In the data rows, 128 means zero.
Here are some points:
[160  96 120 139 160 128 160 108 114 160 105 122 139 117  96 107 126]
[139 117 121  96 160 153  96 138 147 117 144 148  96 121 117 110 129]
[117  96 117 117 139 144  96 159 135  96 134 159 160  97  96 140  89]
[139 139 119 139 139 115 117 112  97  96 105 144 117 113 139 118 112]
[ 96  96 154 160 139 143 160 112 106 160 118 126 160  97 160 108 140]
[117 139 138 117 139 141 139 121 106 139 137 119  96 138 139  92 180]
[160  96  85 117 160 114  96 154 164  96 167 100 160  87 160 144 104]
[139 160 145 117 139 152 117 109 209 139 109 148 117 154 160 113 164]
[117  96 112 160  96 111 160 139 113 117  58 116 139 117 139 151 115]
[139 160 122 139  96 120 160 117 136 160  98 118  96 121 117 104 142]
[139 160 136 117 139 122 117 131 136 139 141 157 139 142  96 156 123]
[ 96 160 118 117  96 110 160 131 135 160 103 137 117 120 160 111 137]
[160  96 122 139 160 129 117 171 134 117 149 132 117 134 117 141 120]
[139  96  90 117 160 144  96 161 126  96 171 163 160 104 160 152 117]
[117 139 146 117 117 104  96 157 148  96 120 152 117  94 117 166 110]
[117 160 148  96 117 114 117 135 117  96 100 147 139 115  96 145 137]
[139 160 119 139  96  84 160  95 124 160 103 115 139 108 117 115 133]
[117 117 150 160  96 102 117 126 111 139 107 107 117 134  96 113 119]
[160  96 104  96 139 188  96 103 158 160 119 150  96 126  96 105 134]
[160 139  99 139  96 121 139 120  97 139 100 108 117 118 139 118 133]
[160 139 147  96 139 196  96 123 177 117 126 155  96 124 160  84 162]
[117 139 146 160  96 111 139  65 133 139 119 113 117 132 160  89 129]
[139 139 133 139 117 145 160  95 132 117 111 105 117 138 139  89 127]
[160 117 114  96 117 219  96  94 157 117 118 134  96 154 139  95 175]
[117 160 115  96 139 128 160 112 109 139 107 125 117 117 139 117 133]
[ 96  96 153 160 139 136 160 137 102 117 112 116 139 116 160 118 122]
[ 96 160 141 160 139 130 139  94 106  96  99 131 139 122 139 113 135]
[160  96 126  96 117 206  96  98 157 160 117 169  96 153 117  82 177]
[160 117 134 160 117 141 139  97  84 139 109 119 117 138 117 123 129]
[160 117  96  96 160 158  96 144 149  96 137 152  96 114 117 124 125]
[160 160 133 117 139 173 117  96 110 139 116 133  96 143 139 108 153]
[160 139 126 160 117 111 139  94 117 139 115  92 117 156 160 110 121]
[ 96  96 138 160 117  87 139 144  72 160 142 105  96 155 117 156 130]
[160  96 140 139 139 136 117 108 139 139 126 106 139 142 160 113 138]
[160  96 112  96 160 167  96 136 132 117 134 152  96 104 117 114 128]
[ 96 117 127  96  96 111 160 124 103 160 165 108 139 143 160 141 136]
[160 139 130 139 139 158 139 132 120 139  95 132 117 130 160 112 140]
[160  96  81 117 160 117  96 163 155  96 191 159 160  72 139 158  87]
[160  96 134  96 160 156  96 127 140 117 129 151  96 152  96  64 114]
[139  96  89 117  96  89 139 150 134 160 159 117  96 123  96 139 112]
[ 96 160 132 160  96 103 160 100 130 139 112 115 117 111 117 127 146]
[ 96 160 141 139 117 128 160 107 138 139 112  93 160 146 139 111 113]
[ 96 139 132 160  96  90 139 126 135 160 147  86  96 167  96 113 151]
[160 117  98 117 160 143  96 160 162  96 137 147 160  98 139 146  80]
[160  96 136  96 117 221  96  95 117 160 110 155  96 133  96  78 176]
[117 139  93 139 160 127  96 152 159  96 161 153 160 118 160 163 110]
[160 139 108 117 160 131  96 165 144  96 151 146 139 115 160 164 106]
[139 117 112 160 139 110  96 147 134  96 133 148 160  95 117 170 130]
[139 117 172  96  96 139  96 139 131 160 105 180 160 103  96 172 115]
[ 96 160 147 117 117 100 139 115  86 160 128 106 139 171 117 112 132]
[139 139  91 160 160 114  96 185 145  96 165 164 160 117 160 162  95]
[ 96  96 122 160  96 111 160 121 107 160 129 139 117 154 117 108 145]
[160  96 133 160 117 148 139 108 107 139 103 107  96 179 139 107 116]
[ 96 117 112 160  96  90 139 147 119 160 161  94  96 182  96 143 151]
[160 139 111 139 117 101 117 177 148 117 144 106 139 124  96 143 106]
[139 117 125  96  96 144 160 108 125 139 100 141  96 127 139 107 126]
[117  96 165 160 139 138 139 101 116 139 137  86 160 165 117 145 152]
[160 139 115  96 117 191  96 130 168 160 134 161  96 123 117 112 104]
[160  96 127  96  96  98 139 137 107 160 139 107  96 145  96 154 115]
[117  96 128 139  96  75 117 163 161 117 135 121 117 127 117 140 129]
[160  96  84 117 160 134 117 164 155  96 175 159 160 105 160 142  74]
[139 139 120 139 139 133 160 113 108 139 117 114 160 111 139 111 124]
[117 160 129 117  96 116 117 113 122 117  99 125 139 123 160 119 124]
[160 160 127  96 139 148 160 111  65 117 110 112 117 120 117  73 106]
[160 117 116 117 139 124  96 158 134  96 154 158 139 101 117 150  80]
[117  96 131  96  96  95 139 145 140 160 152 106  96 194  96 139 139]
[117 117 190  96 139 187  96  95 117 160 120 142  96 152 117 103 180]
[139 160 139 117 139 143  96 150 127  96 123 159 139 114  96 169 100]
[117 117 166 160 160 155 117 103 120 139 155 126 160 127 139 125 176]
[139 139 131  96 160 130 160 156 146  96 156 156 139  94 139 164  98]
[139 117 114 139 160 111 160 181 197  96 171 164 160 109 117 162  98]
[139  96 129  96 160 144  96 133 126 117 150 135 139 126 160 129 131]
[117 117 137 139 117 149 139 109  87 117 114 132 160 142 160 127 159]
[160 117 161 117 117 150 117 147 110 139 128 168 117  85  96 165 115]
[ 96 117 150 160  96  87 117 128 140 139 135  98 139 174  96 132 141]
[ 96 139 167 139 139 131 139 110  88 117 111  94 139 128 139 124 124]
[160 160  56  96 139 165  96 142 138  96 132 152  96 130 117 116 138]
[117 139 117 160 139 120 139 109 120 160 103 127 139 138 139  88 161]
[117 139  89  96 160 123  96 170 163  96 171 155 160  94 160 133  95]
[117 160 137 160  96 119 160 118 116 160 119 146  96 191 160 121 125]
[117  96 117 117 117 105 160 107 130 160  94 104  96 138 139 138 131]
[139  96 130 160 117 104 160 122 100 139 119 115 139 153 160 122 131]
[117 117 129 117  96  95 160 117 107 139  94 121 139 110 117 116 130]
[139 117 147 160 139 145 117 116 118 160 133 106 117 141 139 106 146]
[160 160 134  96 139 194  96 119 139 139 114 148  96 217  96 125 184]
[117  96 132  96 139 127 160 113 107 117 104 112 139 134 160 125 141]
[ 96 139 123 117  96 112 160 125 100  96  96 140 117  91 139 141 123]
[139 117 139 160  96 105 160 115 102 139 130 104 117 114  96 160 117]
[117 139 147 139  96 123 139 119 110 117 102 123 139 151 117 135 127]
[160 139 154  96 139 137  96 123 101 117 104 169 117 106  96 181 129]
[117 160 131 139 139 132  96 141 121 117 125 157 160 117  96 181 120]
[139  96 111 117 139 115 139 162 155 117 171 131  96 110 139 145 102]
[117 139 167 117  96 121 139 121 135 139 109 127 139 131 117 121 101]
[117 139 134 160 139 119 160 119 121  96 108 115 117 137 160 114 157]
[117 139 148 117 139 175 117 107 112 139 122 127  96 131 139 114 149]
[ 96 117 154 139 117 126 117 116 117 117 132 111 117 144  96 146 122]
[139 139 115 139 117 135 117 118 127 139  82 101 139 131 160  82 136]
[117 117 157 160 160 123 117 133 159 117 154 120 117 160 117 146 134]
[160 117 108 139 139 118  96 161 163  96 162 155 160 165 117 153 116]
[117 117 119 139  96 117 139 124 120 139  98 130 117 123 139 130  99]
[ 96 160 128 139 117 118 139 110 150 117  91 130 139 123 160  98 121]
[160 139 160 160 117 121 160 119 115 117 106 109  96 121 139 114 132]
[ 96 160 138 160  96 128 160 118  75 117 111 134 139 140 160 122 137]
[160  96 137  96  96 162 139 101 135 160 120 114 117 134 160 129 154]
[160 160 127 117 139 142  96 140 172  96 170 151 117  84 117 149 109]
[139 117 107  96 160 123  96 182 155  96 139 162 160  93 160 168  99]
[160  96  88 117 160 117  96 176 141  96 161 144 139  88 139 143 107]
[139  96 118 139 139 108 117 154 229  96 145 139 117 138 117 143 167]
[ 96  96 152 160 139 136 117 106  85 139 153  55 160 148 160 127 161]
[117  96 122 117 117 111 117 132 144 160 153 101  96 142  96 135 120]
[117 160 132 117 139 143 139 111 177 139 104  95  96 162 139 112 145]
[160 139 133  96 139 154 117 121 142  96 142 139  96 136 117 109 149]
[ 96  96 152 160 117 110 117 147 144 160 156  98  96 175  96 131 135]
[139 139 123 139  96 133 160 113 118 160 108 109 160 138 139 138 127]
[139 160  87 117 160 115  96 180 145  96 181 159 160  76 160 176  78]
[139 160 124  96 139 142 117 112 113 139 105 126  96 140 160  94 136]
[ 96 139 132 160 117 109 139 111 128 139 137 111 117 158 117 120 116]
[ 96 160 118  96  96 117 160 120 118 160 119 108 139 140 139 116 139]
[ 96 160 143 117 117 140  96 135  78 117  92 150 139  59  96 149 132]
[ 96  96 138 160 117 119 117 111 132 139 110 106 160 149  96 120 166]
[ 96 160 124 160  96  98 160 135 114  96 142  97 117 139  96 128 132]
[117 160 122  96 139 134 139 104 121 117 107 122  96 116 139 128 151]
[117 160 203 117  96 111 139 122 124 160 103 104 139 127  96 124 118]
[139  96 134 117 139 136 117 146 158 117 139 148 139 137 117 148 145]
[ 96  96 152 160 139 130 160 105 131 160 134 111 117 156  96 127 151]
[139 160 112  96 117 159 117 105 138 139 101 136 117 133 160  91 140]
[ 96  96 140 139 117 109 160 118 135 139 125 129 139 134 139 118 130]
[160 117 128 117 160 127  96 159 119  96 155 151 160 106 117 156  79]
[139 160 119 117  96 101 160 118 107 117 110 111  96 146 139  89 121]
[139 160 167 139 139 147 139 102 134 160 119 100 139 140 139 129 148]
[160 139 131 139  96 116 160 124 101  96  95 120 160 134  96 126 112]
[160 117 125  96 160 147  96 146 103  96 153 163  96 110 139 124  93]
[117  96 137 139 117 132 139 110  99 117 106 127 117 119 160  93 138]
[139 160 112 139 117 133 160 115 124 117  99 132 117 121 160 135 147]
[139 139 101 139 160  98 117 115 110 160  99 107  96 131 117 119 153]
[139 160  46  96 160 110  96 182 144  96 174 161 160  87 160 159  90]
[160 117 136 139 160 132 117 147 142  96 154 147 139 124 160 148 129]
[ 96 160 125  96 117 131 139 130 108 139 106 127 139 111 117 143 139]
[160 160 175 139  96 132 117 148 133 117 126 163 117 124  96 164 126]
[160 139 147  96 139 188  96  91 131 160 128 138  96 183  96  76 214]
[160 139  89  96 160 114  96 155 157  96 158 155 160 105 139 146 111]
[ 96 160  96 139  96 106 160 132 123 117 105  77 160 126  96 127 117]
[117 139  58 139 117 130 139 116 112 160 112 112 160 124 117 135 134]
[ 96  96 121 160  96  96 160 134 111 160 137  95 139 147 117 154 130]
[139 139 105  96 160 120  96 146 113  96 137 156 139  99 117 154 104]
[ 96 160 132 139 160 118 160 114 143 117 110 127  96 160 160 111 141]
[117 117 134  96 117 161 117 106 124 117 106 135  96 115 160 106 158]
[139 160 117 139  96  85 139 132 126 160 137 111  96 145  96 147 110]
[160 139 152  96 117 186  96 126 174 160 126 163  96 147 139  98 173]
[117 160 141  96  96 139 117 100  90 139  93 118 117 130 160 108  72]
[117 117 111 117  96  82 160 124 115 139 108 118 139 143 117 103 124]
[139 160  93 117 160 113  96 179 154  96 185 161 160  76 160 163  82]
[ 96  96 147 160  96 118 160 104 134  96 128  45 117 141 117 139 136]
[139 139 104  96 117 143 139 116 109 117 113 130 139 132 117  76  73]
[160 139 140  96 117 170  96 110 137 139 112 162  96 142  96 105 166]
[ 96 139 157 139 117 119 139 128 130 117 110 121 117 150 117 116 107]
[160  96 137 117 117 138 139 106  98 139  93 112 139 138 139 105 154]
[ 96 139 163 160 117 132 139 111 109 160 112 116 160 135 117 125 164]
[ 96 117 118 139  96 106 139 136 101 117 114 129  96 153 117 138 124]
[ 96 117 187 160 160 162 117  98 102 139 141 111 160 160 160 159 178]
[ 96 160  94 117 160 114 117 184 169  96 173 152 160  91 160 153  90]
Then 10 other points, each followed by its number:
[139 139 127 117 139 118  96 146 147  96 136 147 117 108 117 128 119] 0
[117 117 126 160 139 118 139 116 136 139 119  95 139 176 139  99 120] 1
[117 139 131 160 139 117 117 102 124 117 123 106 139 134 139 113 128] 2
[ 96 139 162 160 139 150 117 124 137  96 150 117 160 149 139 143 151] 3
[160 139 125  96 139 162  96 125 158 160 113 157  96 147  96 130 134] 4
[117 117 132  96 139 172 117 117  65 117 135 151  96 138 139 107 149] 5
[139 139 125  96 117 154 117 103 121 139 112 130  96 135 139  93 141] 6
[160  96 109 139 117 112  96 155 129 160 161 129  96 130  96 153 123] 7
[117 139 146  96  96 120 139 119 121 139 150  81 139 130 139 150 105] 8
[117  96 157 160  96 112 160 162 145 139 128  94 139 152 139 119 134] 9
Which of these numbered points is nearest to each point below, looking only along the 3 directions in which the first points spread most? Its number follows each.
[160 160 171  96 117 135  96 142 193 117 137 164 160 113 117 157  99] > 0
[139 160 144  96 117 151 117 108 124 139 104 126  96 168 160  86 137] > 6
[117 117 124 139  96 141 139 123 134 160 105 144 117 133 160 122 105] > 2
[160 160 146  96 117 172 117  97 119 160 104 135  96 140 160 129 146] > 6
[139  96 125 160 117  86 117 139 132 160 138  85 117 140  96 154 125] > 9
[160 117 127  96 139 180  96 113 160  96 142 139  96 144  96 100 147] > 4
[117 139 155 139 117 162 117 131 130 117 137 142 139 136  96 156 117] > 3
[160 139 124  96 117 157 139  96 138 160 106 126 117 135 160  85 147] > 6
[160  96 143  96 139 171  96 121 180 160 128 147  96 130 139 122 139] > 4
[160 117 148 117  96 112 139 109 118 160  99 123 117 106 160 114 121] > 2
[117  96 117 160 117  45 139 142 140 160 148  76  96 193  96 139  98] > 9
[160 139 109  96 117 147 139 101 143 139 130 132 117 112 160 112 149] > 5
[117 160 126  96  96 165 117 106 125 117  96 124  96 131 160  96 182] > 6
[117  96 129 117 139 148  96 119 126 117 111 126  96 134 160  96 141] > 5
[160 160 113  96 117 158 117 112 124  96 141 132  96 132 139 101 148] > 5
[139 117 136 117 117 168 139 102 107 117  93 114  96 131 139  93 132] > 6
[160 160  95 117 160 128  96 156 158  96 143 137 160  99  96 149 106] > 0
[ 96  96 105 139  96  72 117 138  81 160 167 117  96 149  96 130  88] > 9
[117  96 142 139 160 115 117 148 142 139 166 142 139 145  96 162 124] > 7
[ 96 139  78 160  96 112 117 117 109 139 162  95 117 121 117 121 107] > 8
[117 117 123 139 117  92 117 165 219 160 173 115 139 149  96 149 113] > 7
[160 160 169  96 160 123  96 166 148  96 131 173 160 117 117 164 123] > 0
[139  96  85 139  96 117 160 124 124 139 144 107 160 158 160 134 106] > 8
[139 160 134  96  96 177 139 101 102 160 111 131  96 120 117  92 150] > 6
[139  96 122 117 117 104 117 157 152 117 167 120 117 161 117 155  99] > 7
[ 96  96 153 160 117 133 117 110 112 160 134 108 139 136 139 100 123] > 1
[117 117 149 160 117 160 160 113 102 160 133 102 160 155 117 127 150] > 1
[139 160 123 160 139 102 117 144 126 160 146 141 117 142  96 159 128] > 3
[ 96 117 127 139 117 138 139 117  91 117 115 139 117 148 160 112 135] > 2
[ 96 117  59 117  96 107 160 127 143  96 106 116 139 108 117 126 132] > 8
[139 139 123  96  96 145 139  62 115 117  82 138  96 101 160 102 149] > 6
[117 160 120 117 160 152  96 147 127  96 143 152 139 131 139 156 115] > 0
[160 117 123  96 117 167 139  99 109 117 107  89 117 133 160  89 140] > 6
[139 160 132 160 117 108 117 141 143 139 150 124  96 135 117 136 113] > 3
[139 117 163  96  96 148 117 101 102 139 101 131  96 129 117 104 142] > 6
[139  96 106 117  96  86 139 149 212 160 155  84  96 176  96 149 126] > 7
[139 139 114  96 117 112 160 116 123 139  95 129  96 128  96 134 114] > 2
[160  96 141 139 139 134 117 134 130 117 150 149  96 144  96 136 129] > 7
[ 96  96 122 139 117 122 160 113 119 139 124 115 117 137 117 116 132] > 1
[160  96 201 160  96  97 117 151 136 117 144 133  96 142  96 162 119] > 7
[139 160 135  96  96 149 117 124 128  96 119 146  96 121  96 146 128] > 5
[ 96 117 167 160 139 124 160  99 100 117 153 114 139 142 139 116 178] > 1
[139 139 137  96 117 142 117 103 123 117 100 119 117 127 160  75 154] > 6
[117  96  45 160 139 104 117 145 139 160 140 100 117 181  96 181 131] > 7
[ 96 139 151 160 160 122  96 140 151 117 147 138 160 150 160 148 145] > 3
[117 160 116  96 139 154 139 107 144 160  94 114  96 132 160  97 143] > 6
[160 117 126 160  96 127 139 121  98 139 103 118 117 120 160 119 123] > 2
[ 96 117 139 160 117  95 160 125 150 160 129 109 117 152  96 130 130] > 9
[117 139 107  96  96 147 117  97 109 139  93 125  96 112 139  91 139] > 6
[160  96 198 117 139 138 160  93  90 117  82 117  96 124 160  90 132] > 6
[117 139 135  96 117 165 117  94 116  96  96 133  96 148  96 116 155] > 6
[160  96 131 117 139 123 117 147 149  96 136 148 117 142  96 122 154] > 7
[139 117 132 139 139 126 160 134 124 117 129 147 117 121  96 151 110] > 3
[160 117 131 139 160 143 117 142 135  96 170 132 160  69 160 142 154] > 0
[117 117 123 139 139  86 117 154 149 139 140 121  96 149  96 144 116] > 7
[160  96 144  96 160 172  96 110 197 139 131 129  96 150 117 117 159] > 4
[ 96  96 100 117 139  99 117 148 141 139 167 130 160 130  96 136  93] > 7
[ 96 160 147 160 139 130 117 113 128 117 159 124 139 147 117 136 150] > 3
[ 96 160 122 160 117  90 160 124 102 117 114 113 117 144  96 132 127] > 8
[ 96 139 109 160  96 104 160 110 120 139 109 116 160 119 139 126  69] > 8
[160 117 163  96 160 162  96 124 117 117 143 157  96 138 117 109 156] > 4
[160  96 150  96 139 185  96 132 134 139 124 134  96 111  96 109 144] > 4
[ 96 160 208 139 160 127  96 151 117 117 108 157 160 123  96 179 127] > 3
[117 160 139 160 139 118 139 119 112 160 140  92  96 156 117 117 152] > 1
[139 160 115  96 160 136  96 154 151  96 156 151 139  96 139 179 114] > 0
[ 96 117 137 117  96 114 139 116 137 139 118  99  96 156 139 121 128] > 1
[ 96  96 121  96 139 119 117 134 113 160 145 118 117 111  96 158 143] > 3
[139  96 154  96 160 166 117 123 143 139 138 149  96 135 117 120 154] > 4
[160 160 123  96  96 149 117 127 147 117 105 145  96 113 117 121 126] > 5
[ 96 139 139 139 117 108 117 134 109 139 159  80 117 158  96 142 145] > 9
[160 160 131 139  96 136 160 122 142 160 113 125 139 130 160 133 144] > 2
[ 96  96 123 139 117 127 139 101 118 139 101 100 139 157 139 114 160] > 1
[139 139 105  96  96 166 139 108 140 160  91 153  96 123  96 140 128] > 5
[160 139 120  96 139 140 117 152 132  96 147 145 139 117 139 124 122] > 0
[117 117 119 160 160 117  96 131 133  96 161 111 160 132  96 144 144] > 7
[117 117 133 117 117 143 160  60 118 139 102  99 139 125 160 103 175] > 6
[ 96 117 147 139  96 127 139 113 123 160 101 118 117 145  96 120 120] > 1
[160 160 128  96 160 142  96 146 131 117 126 161 160  91  96 165 108] > 0
[117  96 142 160  96 102 160 135 135 139 153 145 117 162  96 146 127] > 9
[160 160 131  96  96 143 117 131 102 117 103 143 117  99  96 141 128] > 5
[139 117 146 117 139 124  96 147 118 139 155 133 160 126  96 149 127] > 7
[160 160 114 139 117 122 117 112  85 117 105 113 117 127  96 116 141] > 2
[160 117 129  96 117 192  96 138 174 117 124 138  96 135 117 129 120] > 4
[117 117 153 160  96 102 160 123 100 160 130 149  96 154 139  92 121] > 1
[139  96 132 160  96  87 139 139 164 160 135 105  96 167  96 140 116] > 9
[160  96 130  96 160 179  96 134 162  96 140 160  96 134 139  93 139] > 4
[117 117 124 139 117  96 160 143 150 160 169  89  96 147  96 138 123] > 9
[ 96 117 127 139  96 146 139 100 106 160 109 111  96 144 117 120 152] > 1
[139 117 138 139 117 120 160  97 119 139 102 140 139 136 139 104 119] > 2
[ 96 139 124 160 139 119 139 141 101  96 136 109  96 151 117 131 129] > 8
[117 160 129 139  96 114 139 136  96 160 138 100  96 167 117 123 137] > 1
[117 117 134 160  96 103 139 112 124  96 120 158 160 144 117 117 158] > 8
[117  96 145 160  96  98 117 130 116 160 150  86 117 180  96 148 137] > 9
[ 96  96 140 160  96  76 160 135 148 160 131  97  96 201  96 128 132] > 9
[ 96  96 138 160 139 114 117 139 133 117 142 126 160 146 139 143 143] > 3
[117 117 142 139 139 106 139 127 132  96 154 144 117 134  96 157 127] > 3
[139 117 151  96 139 148 139  98 134 139  98 123 117 134 160 115 153] > 6
[ 96 139 128 160 117  84 160 128 134 160 121 115 117 113 160 118 134] > 8
[117 117 126 117 160 111 117 150 136 139 161 137 139 132 117 160 124] > 7
[117 117 156 139 160 132 117 116  96  96 150 125 160 133 160 142 163] > 3
[160  96 107  96 117 206  96 125 156 160 122 149  96 160  96  79 134] > 4
[160 117 127  96 139 186  96 110 136 160 137 143  96 141 117 109 159] > 4
[160 160 124  96 117 148 117 108 161 117  88 146 117 120 117 127 132] > 5
[160 139  95  96 160 123  96 125 150  96 138 138 160 114 117 170  95] > 0
[139 160 129  96 139 140  96 146 141 117 133 155 139 107  96 151 117] > 0
[ 96 160 110  96 139 157  96 151 156  96 144 159 117 117 117 129 108] > 0
[139 139 131  96 117 142 139 104 136  96 133 121 139 123  96  88 147] > 5
[139 117 136 139 160 147 117 130 142 117 158 155 139 145  96 124 142] > 7
[ 96  96 179 139 160 154  96 106 115 117 139 129 160 149 139 134 159] > 3
[160 139 134 139  96 120 160 120  99 117 102 128 117 121  96 108 132] > 2
[117 117 145 139  96 108 139 109 120 139 125  95  96 153 139 114 134] > 1
[ 96 117 106 160 139 128 139 115 121 139  91 126  96 117 160 120 130] > 2
[160 160 170 139 117 127 139 106 136 160 137  86 139 157 117 131 162] > 1
[160 139 107  96 160 150 117 204 142  96 169 160 160  91 160 142  62] > 0
[117  96 130 160  96  73 117 145 137 160 159 109 117 146  96 142 130] > 9
[160 160 125  96 160 120  96 164 123  96 149 152 139  96  96 158 112] > 0
[117 139 160 160 139 106 160 112 113 160 111 109 117 145 139 130 154] > 1
[160 160 141 139 117 117 139 127 118 160 170 111  96 141 117 134 124] > 3
[160 160  98 117 160 134  96 187 134  96 154 173 160  88 160 163 120] > 0
[160 117 134  96 117 139  96 144 121  96 128 200 160 124  96 140  67] > 0
[160 139 130  96 160 130  96 174 141  96 177 159 160 102 160 152  95] > 0
[117 139 108 160 117  90 160 121 134 160 101 131 139 146 139 120 115] > 8
[ 96  96 125 139 117 138 139 104 115 117 120 106 117 123 160 119 136] > 2
[139 117 120 139 139 107 117 153 143 117 155 148 139 126  96 165 105] > 7
[139 117 111  96 160 145  96 155 153  96 170 146 160  91 160 123 106] > 0
[ 96  96 145 160 117 112 139 109 129 139 128  91 160 166  96 126 133] > 9
[160 139  92  96 160 118  96 167 135  96 172 164 160  91 160 143  92] > 0
[117  96 102 160 139 135 139 108 133 160  97 118 117 129 160 130 120] > 2
[160 160 131  96  96 210  96  87 151 160 104 159  96 153  96  82 183] > 6
[117 117 165 117 117 135 117  99 118 160 100 127  96 135 139 105 161] > 6
[117 117 120 139 117  97 160 139 111 117 102 108 160 171 139 111 127] > 8
[160  96 139  96 139 192  96 102 162 117 128 142  96 139  96  85 153] > 4
[ 96 117 134 139 117 120 139 115 120 117 130  93 139 139  96 109 148] > 1
[117 160 140  96 117 135 139 110 114 117 105 113 117 134 117 124 118] > 2
[139  96 142 160 139 112 160 114 143 139 121 106 139 174 160 114 133] > 1
[139 117 125 117  96 159 139 106 102 160  98 127 139 137 139 101 143] > 6
[ 96  96 162 160 160 147 117 117 131 117 128 120 160 144 117 151 166] > 3
[ 96  96  90 117 160 117 139 118 151 160 141 102 139 152  96 103 126] > 3
[ 96 160 127 139  96 108 139 122 108 117 129 104 139 114 139 126 125] > 8
[160 160 111  96 117 152 117 112 127 117 112 141  96 129 117 106 163] > 5
[117 160 130  96 117 144 160 107 111 139 118 120 117 136 160  93 141] > 6
[117 160 112 117  96 110 117 103 129 160 115 113 117 140 139 118 130] > 2
[160 160 176  96 117 191  96 127 118 117 114 112  96 144 117  72 174] > 6
[160 160 135 117  96 146 117 123 113 139 100 143  96 115  96 134 136] > 5
[160 160 113  96 139 189  96 125 139 160 126 152  96 143  96 139 157] > 4
[ 96 139 139 139  96  86 139 109 102 117 120 129 160 155 160 133 152] > 8
[ 96 139  84 139  96  97 160 107 114 139 122 116 139 102 160 125 119] > 8
[160 160 126 117 139 139 117 104 161 139 119 138 117 138  96 122 145] > 5
[117 139 139 139 117 134 117  92 118 139 105 150 117 138 139  88 142] > 6
[ 96 139 155 160 160 149 117 180 150  96 160 123 160 120  96 132 127] > 7
[ 96  96 121 160  96 127 139 111  98 139 100 135 117 109 117 130  95] > 8
[ 96 139 136 160 139  99 117 151 123 139 127 127 139 126  96 140  94] > 8
[117  96  89 117  96 123 117 148 151 117 147 109 139 164  96 132  70] > 7
[117 117 118  96 139  88 139 153 141 139 154 130  96 152  96 133 119] > 7
[ 96 117 169 160 160 153 117 107 121 117 145 148  96 110 139 124 149] > 3
[117 117 139 117 139 142 117 107 137 117 125 112  96 130 139 130 163] > 5
[139 117 100 117 139 113 139 127 125 117 108 135 117 106  96 147 117] > 3
[ 96  96 149 160 139 131 117 145 122 139 155 114 160 127 117 146 125] > 3
[117 117 159 160  96 109 160 138 155 160 131 107 139 160  96 118 134] > 9
[139  96 165 160 160 142 117 118 115 117 150 132 160 213 139 136 153] > 7
[117  96 153 139 117 142 139 112 126 160  69 100 139 143 117 119 140] > 1
[ 96 117 100 139 160  84 117 154 155 117 159 135 160 128 117 138 120] > 7
[139 139 126  96 139 155 139 104 125 139  97 131  96 119 160  89 136] > 6
[160 160 137 117 160 129  96 174 144  96 154 164 160  95 117 134 113] > 0
[117 139 123 139 139 164 117 122 127 160 138 124 117 137  96 140 157] > 3
[139  96 194 117 139 180 117  86 121 139 121 130  96 140  96  83 169] > 6
[ 96 139 130 139  96  95 160 149 141 160 144  85  96 174  96 130 141] > 9
[117 160 128 139 117 109 139 156 149 139 153 102 117 144  96 146 125] > 3
[117  96 106 139 117 147 139 109 157 139  99 150 117 131 160 100 139] > 5
[139 160 111 117  96 134 139 121 131 117 116 142  96 117 117  98 122] > 5
[117  96 144 139  96  88 117 137 145 160 143  41  96 163  96 125 134] > 9
[ 96 117 175 160 139 120 160  95 115 160 124 106 139 139 160 112 151] > 1
[ 96  96 104 160  96 115 160 118 122 139 131 104 139 138  96 125 112] > 9
[139 117 144  96 160 134  96 141 116 117 126 182 117 103  96 175  95] > 0
[139  96 109 117  96  96 139 147 139 117 161 107 117 139  96 138 113] > 7
[117 160 129 117 117 141 117 114 130 117  86 135 117 100  96 122 136] > 5
[ 96 117 172 139 160 134 117 115 107 117 127 159 160 155 139 130 160] > 3
[117  96 109 117  96  85 160 150 153 160 165 102  96 173  96 139 120] > 9
[117 117 163 160  96 117 117 138 129 160 143 105 117 158  96 166 143] > 9
[117 117 191 160 117 151 117 116 123 117 126 115 160 145 139 129 179] > 1
[139 117 140 117 160 131 117 101  99 117 126 108 117 129 160 115 150] > 5
[139 139 107 139 117 131 160 115 103 117 110 127  96 124 160 103 130] > 2
[ 96 160 121 160 117 106 160 114 112 139 124  94 117 117 117 120 121] > 8
[139 160 151 117 139 149  96 132 115 139 116 171  96 108  96 156 136] > 5
[ 96  96 140 117 117 119 160 118 159 160 139 107 117 135 117 185 149] > 9
[160 117 153 160 117 146  96  98 113 160  92 121  96 145 139  91 138] > 6
[ 96 117 123  96 160 139 139 121  67 139 140 119 117 123 117  95 141] > 2
[160 117 125  96 117 167  96 131 145 117 101 159  96 137  96 129 135] > 4
[139 139 138 139  96 136 117 108 105 160 111 113 117 118 160  85 142] > 6
[160 117 127  96 160 178  96 141 149  96 126 150  96 130 139 105 153] > 4
[117  96 150 160 160 165 117 108 103  96 133 128 160 103  96  77 164] > 5
